In the rows, zero is written as 128.
A single turn carries every row of the set below to another of its rows. Some are shown first; where does it send the rows asked next?
kisub: [120  87  90 138 124 107 102 156 112  97 137 133  96 162 150 115 126 160
 127 120  95 106 156 140 112 107]
Linal: [136 127 120 120 134 116  94 134 110  96 199 113 133 147  86 115 113 115
 112 102 109 122 104 128 123 132]
fimon: [158 147 128 132 184 143 120 107 175 117 159 116 128 114 112 156 130 138
 132 137 143 143  96 133 108 139]
Kepot: [117 142 171 108 168 173 141 130 145 148 126 151 148 103 105 152  98 115
 128 106 140 130 110 123 147 163]
kilot: [138 132 164 140 113 132 138 141 117 176  79 146 134 118 156 117 148 123
 127 131 141 131 176 106 147 118]
Bop: [143 125 155 124 114 134 137 144 106 179  80 142 130 115 145 136 152 115
 130 139 149 126 170 110 152 119]
riro: [125 121 111 108 163 141 145 133 167 144 144 145 129 131  77 126  99  88
 157 126 135 122 125 152 136 134]
lon: [156 149 132 143 184 136 118 105 181 116 157 114 130 118 114 147 125 141
 133 134 135 147 100 136 100 136]
Ruz: [158 148 127 136 183 139 117 103 179 120 161 113 130 117 113 147 129 144
 136 136 141 144  98 135 106 132]
mumu: [150 119 137 114 113 118 142 148 110 179  87 140 124 121 137 137 155 108
 140 150 149 124 174 117 151 110]
teze: [144 132 148 146 113 125 135 142 127 173  73 147 132 127 156 105 147 120
 131 136 134 130 182 110 140 110]
visik: [133 138 143 134 135 126  90 131 117  97 190 114 145 145 108 104 114 129
  97  86 107 129 105 116 119 138]
Kig: [113 100 138 142 126 131  98 152 103  98 119 144 109 144 172 133 125 185
 102 101  97 113 147 114 123 134]
kugo: [134 139 152 126 137 129  89 133 105  97 189 113 146 135 106 115 114 131
  92  85 112 128  99 113 127 143]
lobi: [121  80 111 104 125 126 102 161  85 107 135 134  92 137 147 168 131 167
 126 121 120  99 137 126 136 127]
Lenib: [124  94 112  90 120 135 137 136  84 163 107 129 113 113 138 149 140 135
 140 144 127 105 168 108 165 103]
nolo: [116  97 118 153 123 114  97 154 117  95 125 140 106 153 164 108 123 177
 109 107  92 114 156 129 111 120]
Tupo: [116 119 150 134 119 147 132 123  97 154  88 140 127 117 174 117 132 159
 112 110 109 121 177  96 149 110]
tigi: [135 133 126 131 134 114  90 137 116  96 195 109 138 148  95  98 118 121
 106  94 105 125 106 123 117 130]
vum: [119 127 138  95 166 158 144 134 148 148 137 142 133 110  81 159 100  99
 145 122 148 123 113 140 147 150]
Teven: [112 149 149 147 165 153 140 123 187 139 127 153 146 129 111  84  89 113
 127  98 114 138 135 138 122 142]
temin: [118 109 143 105 120 151 133 125  82 159  98 136 119 106 162 151 139 155
 120 122 122 116 166  96 164 116]
mas: [113  90 137 118 126 137  96 154  87  99 130 139 103 136 160 161 128 176
 107 108 110 108 137 119 135 140]
gile: [116 134 114 135 163 139 141 130 185 142 138 144 135 134  87  90  95  96
 150 118 122 127 136 146 124 129]
Momi: [156 149 135 141 186 143 115 104 179 117 157 115 131 119 116 144 125 140
 127 136 135 147  99 134 105 134]
nek: [123 105  94 133 121 122 136 127 122 151 105 133 119 141 148  85 134 139
 138 134 102 110 189 121 138  86]
Tav: [134 131 148 114 139 131  89 137  98  99 192 112 134 132  98 137 118 127
 102  92 117 129  94 114 131 146]
kefuz: [111 155 175 134 168 170 141 123 167 138 122 156 151 115 120 115  91 124
 119  93 125 138 120 124 134 156]
zis: [140 124 132 110 139 124  91 135 101 103 196 111 135 138  89 135 121 121
 108  99 115 122  97 122 130 140]
gifi: [154 154 135 135 186 143 118 106 173 119 158 116 130 116 115 152 126 140
 129 136 138 145  98 133 107 140]
sez: [118 118 128 147 114 131 136 118 119 150  92 137 123 132 169  82 132 155
 120 122  95 122 188 105 141 100]
Muni: [156 150 136 136 183 142 118 103 177 117 157 115 133 117 119 147 125 140
 130 135 140 147  97 133 101 139]
Mugo: [122  76  86 115 121 109  99 164 100 103 138 132  91 153 136 141 128 157
 135 130 112  99 147 141 125 116]
let: [147 126 132 142 112 114 137 144 132 173  89 141 126 134 143  96 153 110
 138 142 136 128 185 118 142 102]
tunop: [147 120 126 126 111 117 138 148 120 178  91 140 122 132 134 118 154 105
 143 149 144 123 179 121 146 103]
mugun: [124  93  86 110 119 121 138 134 107 158 112 130 109 128 134 116 134 128
 149 145 116 103 181 121 148  89]

Tav -> zis
Lenib -> mugun
Where do these go?
vum -> riro
nolo -> Kig
teze -> kilot

A single turn carries every row of the set below to another of its rows. Some are shown first; where does it send the rows asked next?
tob: [151 171 150 133 102 141 195 159 150 104 174 144  76 175  64 113  85 127
 149  94 117  69 113 144 115 133 146 145]
zusaz: [154 154 145 134 107 133 195 159 151 115 170 153  75 175  63 119  84 125
 143  84 114  68 116 156 119 140 137 147]
tezer: [140 140 165 114 173 136 143 145 109 109 167 109  85 123 106 178 115  84
 173 129 116 128 153 111 155  53  91 118]
mul: [149 120 136 143 158 152 166 142 127  79 158 103 115 126 111 192 129 144
 166 137 125  85 169 113 152 113  80 101]
foren: [153 156 160 127 132 157 113 153 154  95 180 110  96 123 130 151 123 116
 170 164 147 123 131  86 160  96  92  94]
safiv: [155 160 146 144 105 146 183 138 160 107 164 156  75 188  70 107  86 128
 150  95 104  87 108 153 109 141 141 139]
zipe: [154 159 147 137 118 146 184 147 154 104 163 153  77 178  75 116  87 132
 158  92 108  72 104 149  96 148 136 140]
mabe: [146 105 120 169 147 157 150 114 147  97 150 132 113 153 119 179 121 132
 159 141 113 110 176 131 173 107  81 109]
nuran: [150 165 151 120 120 140 187 150 147 108 169 154  71 168  81 116  78 129
 159  98 118  65  89 156 111 142 132 146]
gire: [139 135 155 130 158 142 135 123 127 114 164 123  81 144 109 163 110  72
 166 131 115 150 156 117 172  43  96 120]
tiv: [115 127 147 147 126 134 151 116 132  93 165 115 109 143 141 158 133 112
 141 145 144 139 148 114 194  77  94 100]
Dis: [154 164 148 123 103 133 191 145 151 114 173 158  67 178  71 110  76 118
 145  94 120  76  96 163 132 131 134 149]
nima: [150 177 152 122 109 146 189 147 150 101 172 150  69 175  81 108  75 126
 154 103 121  71  92 152 118 132 141 145]
rifu: [149 135 173 111 145 154 118 155 151 111 171 116  81 104 121 184 112 118
 145 132 149  87 135  89 150  88  83  93]
Sezud: [146 141 148 152 132 181 168 121 142  64 160 100 100 142 107 172 119 137
 149 146 132  97 176  95 161  72 107  96]
teten: [151 131 160 116 159 132 153 132 121 106 167 107  74 133  93 169 121  73
 160 120 122 149 150 108 162  43  88 114]
vekug: [159 166 147 136  98 143 195 144 158  95 171 145  71 183  61 104  90 125
 148  94 115  87 107 142 111 133 143 137]
vas: [116 135 156 142 139 141 146 110 124  86 157 108 111 133 144 163 137 124
 153 148 133 133 137 110 173  91  87  87]
Naf: [160 148 143 130 115 133 195 154 155 107 167 150  73 174  65 122  92 128
 150  82 114  74 104 149 101 147 131 141]
kefe: [167 111 153 117 119 135 140 149 170 113 178 119  71 124 100 166 125  96
 124 120 163 127 133  89 177  76  76  97]
Limiv: [153 154 135 128 107 136 184 129 174 111 165 149  72 187  70 109  85 115
 148  96 106  92  91 159 115 131 130 151]
Rino: [143 164 138 124 120 138 175 143 163 115 166 146  83 177  84 120  80 126
 163 104 103  71  96 160 106 141 133 157]
nikor: [155 157 144 129 112 138 184 136 154 113 165 161  69 179  77 110  78 123
 151  95 113  81  90 165 123 141 129 147]
fub: [154 159 142 109 117 126 193 153 158 104 171 132  78 167  67 122  92 126
 157  94 113  73  87 150 102 143 124 150]
dapu: [162 163 147 121 109 142 195 139 156  96 169 149  65 179  73 104  85 123
 151  97 122  88  81 151 111 136 130 140]
sor: [150 123 167 134 134 142  94 128 152 141 160 144  92 121 118 173 109 112
 143 134 121 111 142 124 180 102  72  93]
luz: [145 134 148 141 116 145 109 148 165 129 180 140  91 139 125 155 107  98
 143 150 149 122 155 110 200  80  96 113]
Lovot: [153 118 150 121 173 132 146 129 124 104 162 115  80 137 106 169 128  78
 175 125 115 159 136 113 150  64  77 113]
sageg: [166 107 140 140 130 132 187 132 132  87 160 101 100 131  77 186 138 128
 134 116 131 105 172 116 179  95  70  96]
rumam: [143 127 147 159 118 154 163 123 134  99 158 118 104 145  91 179 111 125
 132 133 122  93 196 125 201  75  97 107]
mida: [115 107 159 134 144 130 148 110 127 109 151 122 101 123 135 187 128 118
 128 120 132 112 144 121 180  83  80  93]
Paka: [142 179 154 119 103 139 182 146 158 113 171 139  76 173  69 117  75 123
 149 101 107  64 106 156 122 122 143 157]
Zevug: [110 117 158 128 143 136 160 128 127  96 162 109  99 121 140 186 127 116
 129 125 153 105 148 106 177  68  93 102]
Ratoz: [174 122 157 126 125 134 121 127 160 109 166 120  85 127 100 152 136 109
 148 136 134 150 118 102 165 107  60  77]
vadon: [121 116 148 134 129 131 169 125 134  88 166 106  97 134 134 169 137 107
 129 132 159 130 144 100 187  68  93 101]
givi: [154 172 148 114 106 144 194 139 169  95 172 130  70 177  65 110  87 122
 149 101 115  82  90 141 104 123 139 146]
Guk: [141 124 154 124 172 127 135 133 117 125 161 124  87 135 108 176 115  79
 172 126 108 141 153 128 166  64  81 122]
lerup: [161 158 148 114 112 132 200 150 151 104 171 149  64 169  67 115  86 122
 147  89 125  74  85 152 117 136 126 143]
pas: [124 114 160 133 143 130 152 103 127  94 150 111 103 125 131 174 142 123
 138 127 130 132 131 116 168  93  71  79]
buna: [154 159 146 116 101 120 191 146 160 119 169 142  75 174  55 120  86 117
 142  88 109  76  99 162 126 132 125 153]
sila: [138 140 155 123 174 151 136 130 124 100 166 112  84 136 119 166 115  82
 181 141 115 146 145 107 146  52  97 116]
tumo: [165 104 124 159 133 164 173 102 162  67 154 110  95 158 100 164 135 126
 144 134 128 135 159 105 162  89  82  92]

Rino -> Limiv
luz -> kefe
dapu -> nima
Where do these go?
Naf -> zipe
tumo -> Sezud
Lovot -> sila
vadon -> Zevug

A single turn carries every row of the set below to another of its rows. Some are shown first; where does it send the rows asked next?
Bal: [105 141  96 149 158 101 118 143 138 118 108 148 129 109 160 171]
Dig: [161 118 127 141 145 107 104  98 118 152 149 134  96 118 163 122]
tal: [155 128 129 163 149 122  97 109 145 150 158 161  85  98 165 135]
Lup: [ 98 152 112 149 141 157 164 152 125 136 164 146 121 108  75 166]
gep: [159 118 145 139 143 139 101 125 128 112 122 140  95 138 131  82]
zefa: [ 94 143 104 126 164  90 137 142 141 119 109 131 123 118 151 162]
Tuk: [132 141 143 150 162 120 123 119 170 145 170 163  69  93 148 131]
Lat: [113 148 103 169 135 168 142 148 116 138 162 156 129 103  87 175]
kun: [102 134 105  96 119 170 156 152 149 139 157 111  92 139 124 139]
dez: [105 137  98 134 159  93 124 138 130 120 105 134 131 117 158 166]
kag: [105 148 155 180  98 108 134 157 156 130 156 163 123 121  90 122]
Diz: [142 124 138 114 155  95 132 100 129 149 152 119  85 126 146 108]
Fen: [119 132  93 139 112 194 120 154 152 140 161 142 100 118 144 160]
punu: [101 139 105 118 121 184 145 160 167 137 166 135  88 121 129 151]
Nuno: [122 141 145 192  91 114 114 150 141 132 151 165 133 117 103 127]
gov: [104 143 157 159  97  96 145 152 143 129 151 143 126 134  85 112]
sapes: [143 125 154 125 151 133 122 131 142 108 127 136  87 138 119  76]
Rekel: [117 134 100 139 130 147 151 134  87 142 150 122 140 126  85 160]
gil: [160 121 144 157 142 152  91 131 139 108 128 158  93 123 136  91]
muva: [130 132 142 181  86 105 113 141 120 134 141 150 143 131 104 120]
Vugen: [101 144 111 131 139 145 168 142 107 138 157 126 127 124  74 156]
pup: [121 120  93 102 109 168 136 141 122 142 147 105 110 145 135 139]
tizas: [126 136  95 163 127 160 135 139  92 141 151 140 139 114  95 171]
bovez: [124 139 148 120 165 102 144 115 162 144 165 139  69 112 138 115]
moteg: [135 134 159 133 154 143 123 139 163 106 135 153  77 125 118  83]
parud: [ 89 148 107 133 167  96 138 148 153 116 113 143 118 110 150 167]
vomo: [120 132 147 161  88  94 132 141 120 133 141 133 139 141  93 109]
tuza: [144 131 152 155 151 154 104 140 162 106 136 167  81 115 128  93]
veki: [131 120  86 127 103 184 115 142 125 143 149 125 114 133 149 152]
butu: [ 95 147 102 146 164 103 126 148 153 116 113 151 120 105 156 172]

punu -> pup
kag -> vomo
Where do these go?
dez -> butu
Vugen -> tizas
moteg -> gep
tal -> bovez

